In the data rows, zero lies at 4.5, halfway between 4 and 5.
Here are some points, one per row:
[5 7 6 4 4 5 3 6 3 7 6 5 6 6 7 5 5 5 6 5 6 8 5 3 6 6 7 2 3 7 5 7]
[4 2 4 5 5 3 6 5 5 5 2 7 4 3 0 6 5 5 6 1 6 5 8 3 5 3 5 4 4 5 4 5]
[8 8 4 5 6 3 9 6 9 4 6 5 5 2 8 5 4 3 6 7 5 5 6 5 6 5 5 4 3 2 2 4]
[1 4 2 3 3 3 4 2 5 2 5 4 3 8 2 6 5 8 4 5 7 4 6 6 4 5 4 4 4 5 5 3]
[5 2 5 5 4 4 2 7 5 6 4 1 5 5 4 7 7 3 3 5 3 5 9 6 4 4 3 6 3 8 3 5]
[3 2 2 5 5 4 1 6 4 2 7 3 1 3 3 7 5 4 3 4 3 5 3 4 8 8 4 7 4 5 5 5]
[0 4 2 4 7 2 6 5 4 4 3 4 4 7 5 4 5 0 5 4 3 6 0 6 5 6 3 5 3 2 2 2]
[5 5 4 3 7 6 5 1 7 7 1 3 6 5 3 3 3 2 4 5 2 4 4 4 4 6 2 3 5 5 5 4]
[7 5 4 6 5 5 4 4 4 3 6 7 3 5 4 4 5 4 7 1 4 5 6 6 3 3 4 5 4 5 2 2]
[4 6 2 7 4 5 6 7 5 3 0 4 5 6 5 4 0 5 2 5 4 6 6 3 6 3 3 6 5 7 4 4]
[5 9 6 3 4 5 2 5 3 7 2 1 3 4 4 6 2 6 4 4 5 3 4 4 4 5 2 4 6 3 6 7]
[7 3 7 6 5 5 4 6 6 5 4 6 5 4 3 4 4 7 6 5 3 8 3 8 7 5 5 5 6 4 3 3]
[3 1 4 4 4 1 5 1 5 7 2 4 1 2 6 6 2 5 5 4 5 6 4 5 3 2 5 7 5 4 2 7]
[7 5 3 4 5 8 2 6 6 7 4 6 4 6 3 6 5 6 6 4 6 3 2 5 8 5 3 4 3 1 2 3]
[6 4 3 5 5 6 4 2 5 2 6 4 6 3 4 7 3 4 6 4 3 3 3 6 6 3 4 4 6 5 5 5]
[3 4 6 6 4 4 3 5 6 4 7 3 7 5 5 1 2 4 6 2 8 3 6 3 4 4 4 6 6 4 5 4]
[3 8 4 4 3 3 4 2 5 6 6 3 4 2 4 5 4 3 9 5 6 5 3 3 4 3 5 6 2 7 3 4]
[5 6 3 5 5 8 7 5 5 3 6 3 4 7 4 6 2 5 5 4 6 7 3 5 5 4 7 7 4 6 8 4]
[6 5 9 5 4 4 6 3 3 2 6 4 3 4 0 4 5 3 7 6 6 5 2 5 4 6 5 5 6 7 5 6]
[7 1 2 6 7 3 5 7 4 4 3 5 4 3 5 3 7 4 5 6 7 2 2 5 6 5 5 4 4 8 5 4]
[0 5 4 5 5 5 3 6 2 3 6 5 3 2 4 4 7 5 5 5 5 4 3 3 5 0 3 3 7 0 2 3]
[5 3 5 3 5 1 6 4 5 3 5 6 5 6 7 4 2 5 0 4 3 6 3 6 2 5 4 3 1 5 3 6]
[2 2 3 4 3 4 6 4 7 3 4 4 6 3 5 2 5 2 3 8 5 5 4 4 6 3 6 2 3 1 4 3]
[6 5 6 2 4 6 3 4 3 5 4 1 6 3 7 3 2 4 5 4 7 3 8 5 8 2 4 6 8 3 7 5]
[4 5 2 5 2 3 7 4 4 5 4 6 8 5 2 4 5 4 4 5 0 4 4 6 3 3 3 5 4 7 8 3]
[2 1 6 8 5 6 6 5 5 8 7 9 3 4 7 6 4 5 4 5 4 6 4 4 5 3 5 5 6 4 7 2]
[4 5 2 4 6 5 4 1 2 4 6 4 4 4 5 3 2 5 5 6 5 8 3 6 3 6 4 3 3 7 7 6]
[3 5 5 3 3 4 4 8 5 6 6 6 7 3 5 3 4 5 4 4 4 6 4 5 9 2 8 3 5 3 5 4]
[7 5 2 3 2 4 2 5 5 4 6 8 5 3 4 4 4 3 6 5 4 5 6 4 2 5 8 6 6 1 4 4]
[4 5 5 5 3 6 7 4 6 8 8 5 5 3 3 8 6 6 2 5 5 3 3 4 5 5 3 3 5 5 5 3]
[6 3 4 5 3 6 4 6 3 7 5 3 4 5 5 3 7 5 6 4 5 7 6 7 6 7 3 7 5 7 4 8]
[6 3 4 3 2 5 5 7 4 4 7 1 4 5 5 7 5 4 4 5 7 5 6 4 5 3 4 3 3 2 3 2]
[2 7 5 3 3 6 5 5 8 4 4 7 3 4 5 4 5 7 6 7 1 3 4 5 3 2 8 3 4 4 2 4]
[5 5 5 1 5 9 5 2 4 3 4 4 3 3 7 1 6 7 5 2 7 1 8 0 6 5 4 5 3 4 3 6]
[5 4 5 9 4 6 2 3 6 3 3 2 5 5 6 5 6 4 5 0 5 5 4 3 5 4 5 1 4 6 5 3]
[5 5 7 5 6 2 7 4 4 5 5 1 7 5 6 4 6 6 5 4 5 4 3 6 4 5 5 8 4 4 6 1]
[5 3 4 6 9 5 4 3 2 6 8 4 4 5 2 3 7 6 2 3 0 6 7 7 8 2 3 4 1 4 5 4]
[6 2 5 6 4 5 6 4 4 7 6 5 5 7 0 3 5 3 4 1 6 5 6 5 5 7 3 4 4 3 5 8]
[4 4 6 7 5 6 4 5 5 5 6 4 6 3 5 4 7 6 1 5 6 6 6 5 6 4 9 6 6 3 3 4]
[5 2 5 6 2 7 6 3 5 3 6 2 5 6 5 3 5 6 5 5 2 7 4 5 5 6 4 5 6 3 2 7]
[5 5 3 8 2 3 4 5 2 5 3 5 2 6 6 4 5 3 6 6 2 1 6 8 2 7 6 2 5 3 3 5]
[5 3 5 5 7 3 5 5 6 4 3 4 0 6 4 3 7 4 6 5 3 6 6 3 4 6 6 3 6 2 8 7]
[5 4 6 3 9 4 2 6 5 6 7 5 6 8 6 7 5 5 6 8 6 6 7 6 5 2 5 2 5 4 5 5]
[6 3 5 3 3 2 7 4 2 4 6 5 3 7 7 5 2 6 5 5 4 4 3 2 4 4 2 5 5 7 4 5]
[4 5 5 3 5 3 4 4 5 7 5 6 5 6 5 4 5 5 4 2 6 4 5 8 4 5 4 6 4 4 5 5]
[5 3 5 5 6 5 6 3 1 5 2 6 5 7 6 7 5 6 6 4 3 3 2 6 2 5 6 4 5 5 4 3]
[4 7 2 5 5 5 6 4 1 7 4 4 5 1 4 5 5 4 3 4 6 7 6 5 1 5 7 3 5 2 2 3]
[4 3 4 8 6 5 4 4 4 5 3 5 7 2 6 8 6 6 6 2 4 5 5 6 4 6 1 6 4 4 6 9]
[4 4 7 3 2 5 6 8 5 5 3 3 4 2 4 5 4 5 6 5 3 6 5 5 4 5 4 6 2 4 6 4]
[3 6 3 3 7 4 6 8 7 4 5 7 5 4 4 3 5 8 6 6 7 3 3 5 3 6 5 5 6 6 6 5]
[2 4 5 5 3 6 6 5 3 4 5 5 4 3 6 6 1 2 4 5 5 3 6 4 7 8 6 1 4 5 4 3]
[3 5 8 5 6 5 6 6 6 3 4 3 5 4 4 5 3 6 5 4 5 2 5 6 4 6 5 2 5 6 4 5]
[5 1 4 2 4 6 3 5 4 3 4 2 6 2 4 4 4 5 3 3 4 6 2 2 0 5 3 2 5 3 2 3]
[8 5 3 1 4 7 4 6 4 4 3 1 4 3 5 4 6 5 3 3 8 1 4 5 6 0 6 3 9 2 5 8]
[5 7 4 5 5 4 3 4 7 5 4 4 1 3 5 4 3 4 3 1 3 4 4 6 3 6 6 5 5 8 6 3]
[7 7 5 7 5 1 4 3 3 4 3 4 3 5 3 3 6 5 2 3 4 5 5 2 6 4 3 5 3 3 5 6]
[5 3 6 5 5 4 3 6 4 6 4 4 3 5 2 5 5 3 3 6 3 5 3 3 5 0 6 3 4 5 4 5]
[5 9 7 3 7 6 5 5 3 2 3 7 5 3 5 5 4 5 2 9 6 4 5 4 2 7 2 7 6 5 4 3]
[3 4 4 2 3 3 4 6 5 5 4 5 5 4 4 0 0 6 6 6 3 7 3 2 5 5 5 3 5 4 4 0]
[2 3 7 3 5 4 6 4 3 3 2 8 5 5 5 4 5 4 4 4 3 6 3 5 5 4 3 6 2 3 5 3]
[4 7 4 3 4 3 5 2 9 4 5 8 8 6 7 7 6 5 5 5 5 4 5 1 4 6 7 6 9 4 3 5]
[3 6 6 0 5 5 6 4 1 3 4 2 5 5 4 4 1 3 3 2 2 3 4 4 7 7 7 6 3 6 6 4]
[5 3 5 6 3 4 1 5 4 5 7 5 7 5 4 4 4 2 1 3 5 1 2 5 3 3 4 5 1 6 3 8]
[3 5 3 6 5 3 3 3 2 5 3 2 7 6 3 5 2 8 5 7 4 1 5 2 6 7 6 6 4 6 4 4]
[5 2 6 4 4 8 3 1 5 4 6 7 2 3 4 2 4 3 3 6 5 3 5 6 5 4 4 5 7 6 3 2]
[3 3 4 6 3 7 4 5 7 6 4 3 2 5 4 4 7 4 4 4 5 3 5 4 2 4 4 6 3 4 7 3]
[4 6 4 3 5 2 2 5 5 0 4 6 4 2 6 5 4 4 4 5 4 4 7 5 2 5 4 2 6 5 6 5]
[7 6 5 8 0 1 1 0 4 2 0 9 3 6 5 8 9 5 5 7 8 7 4 8 1 6 3 4 2 4 6 6]
[3 6 4 5 3 6 5 4 3 5 5 4 5 7 4 3 3 2 5 5 4 4 6 4 4 4 0 5 5 5 7 7]
[4 4 4 3 4 5 3 3 5 5 2 4 6 4 6 5 9 3 5 5 3 5 4 3 5 6 5 5 5 8 6 4]
[6 4 5 8 6 7 5 4 4 4 4 5 5 7 4 6 4 2 6 8 4 5 5 3 1 4 6 7 3 5 5 6]
[7 6 4 3 4 4 5 5 3 3 5 5 4 4 6 5 4 5 6 5 2 4 5 0 3 6 3 4 4 4 7 3]
[3 6 3 4 3 4 7 6 3 5 5 6 4 8 5 5 6 3 3 5 3 7 3 4 5 4 3 3 7 9 3 5]
These points spread out most along one direction. Take the direction at right angles to it along which they spread out most. Then take the direction at right angles to both along which they spread out most. Go by this last direction. Where along it does each point below lie, from 0 to 99? 50 is the average, and the first point above lies past it. One standard deviation of the points above along it is 16.
[5 4 5 9 4 6 2 3 6 3 3 2 5 5 6 5 6 4 5 0 5 5 4 3 5 4 5 1 4 6 5 3] 46
[4 4 7 3 2 5 6 8 5 5 3 3 4 2 4 5 4 5 6 5 3 6 5 5 4 5 4 6 2 4 6 4] 53
[6 3 4 3 2 5 5 7 4 4 7 1 4 5 5 7 5 4 4 5 7 5 6 4 5 3 4 3 3 2 3 2] 36
[3 4 6 6 4 4 3 5 6 4 7 3 7 5 5 1 2 4 6 2 8 3 6 3 4 4 4 6 6 4 5 4] 60
[5 3 5 6 3 4 1 5 4 5 7 5 7 5 4 4 4 2 1 3 5 1 2 5 3 3 4 5 1 6 3 8] 49
[3 6 6 0 5 5 6 4 1 3 4 2 5 5 4 4 1 3 3 2 2 3 4 4 7 7 7 6 3 6 6 4] 95
[6 4 5 8 6 7 5 4 4 4 4 5 5 7 4 6 4 2 6 8 4 5 5 3 1 4 6 7 3 5 5 6] 51
[6 3 4 5 3 6 4 6 3 7 5 3 4 5 5 3 7 5 6 4 5 7 6 7 6 7 3 7 5 7 4 8] 53
[6 5 9 5 4 4 6 3 3 2 6 4 3 4 0 4 5 3 7 6 6 5 2 5 4 6 5 5 6 7 5 6] 63
[4 3 4 8 6 5 4 4 4 5 3 5 7 2 6 8 6 6 6 2 4 5 5 6 4 6 1 6 4 4 6 9] 49
[2 4 5 5 3 6 6 5 3 4 5 5 4 3 6 6 1 2 4 5 5 3 6 4 7 8 6 1 4 5 4 3] 59
